In the data rows, 128 means zero.
Some points, each followed by its number:
[105  87 115 163 135 154 116 141  94 103 117 149 155 152 125] 0
[161 132  98 127 160  97 138 139 164 124 145 101 158 119 127] 1
[122 121 138  86 128 108  94 161  66 140  69  81  94 173 119] 2
[194 166  70 108 180 123 142 172 159 112 151  85 170  84 149] 3
[118 129 132 123 129 149 106 144 116 121 180 136 141 105 138] 4
[146 149 111 116 133 131 174 115 157 109 119 108 119 106 147] 5
[ 78 154 156 147 120  99 140  80 166 112 126 126  85 138 173] 6
[109 154 107 104 149  99  77 148 111 156 163 140 183 126 127] 7
[ 42 107 119 134 110 120  93 105  66 128 101 103 166 101 143] 8
[145 133 130 120 111 189 165 142 124 167 132 156 109  86 151] 9
[144  49 147 168 118 146 132  49 214  88 131 122 128 151 158] 10
[ 90  79 118 120 193 104 127 122  98 183 129 154 142  93 164] 11
[110 124 161 136 144 112 148 112 179  92 162  82 133 152 161] 12
[120 122 162 115  87 152 182  83 169 143 140 146 109 155  60] 13
New points follow, each followed by the numbers of its two nearest points above, nearest first.
[227 169  69  64 116 132 141 137 171  87 146  97 156  75 167] ~ 3 5
[115  94 121 141  89 117 123 129  63  90 104 147 137 148  65] ~ 0 8
[140 144 118 167  74 140  66 146  73  41  86 109 104 113 100] ~ 0 2
[154 124 118 114 139 130 150 150 158 154 132 130 156 127 124] ~ 1 5
[129  65 113 168  77 173  73  97 147 142 101 186 127 155 131] ~ 0 10
[156  86 122 149 143 153 133 152 138 159 121 106  81  94 173] ~ 9 5
[ 84 102 135 116 163  41 145 171 123 117  66  79 120 167 155] ~ 2 12
[116 146 143 146 158 113 163 123 124 157 126 123 119 141 144] ~ 5 6
[ 64  58 129 208 128  67  72  92 150 142  72 198  97 167  71] ~ 0 6
[129  87 154 114 143  90  88 109 165  46 105  53 106 196 155] ~ 12 10
[128  48 126 161 164  63  57 168  59  96 111 120 152 112  88] ~ 0 8
[126 150 181 198 156 158 144  81 168 169 107 102  63 197 163] ~ 6 12
[ 85 133 142 148 150  97  79 121 127 162 141 129 146 118 136] ~ 7 4
[159 144 132  95  95 198 130 204  62 115  89 188 110  93 103] ~ 9 4
[145 122 149 136 120 130 117 120 161 115 114 171 102 164  71] ~ 13 0
[126 100 167 155 110 107 152  73 162 157 166 121  82 141 108] ~ 13 6
[137 101 100 137 165 100 162 140 146 161 134  63 126 114 147] ~ 1 5
[143 140 140 146 127 161 165 122 128 169 123 160 108 124 134] ~ 9 5
[128 126 111  99 147 184 177 182 146 173 112 147 122 142 110] ~ 9 5
[126 168 130 111 103  89 123 104 132 123 145 156 112 190 118] ~ 6 13
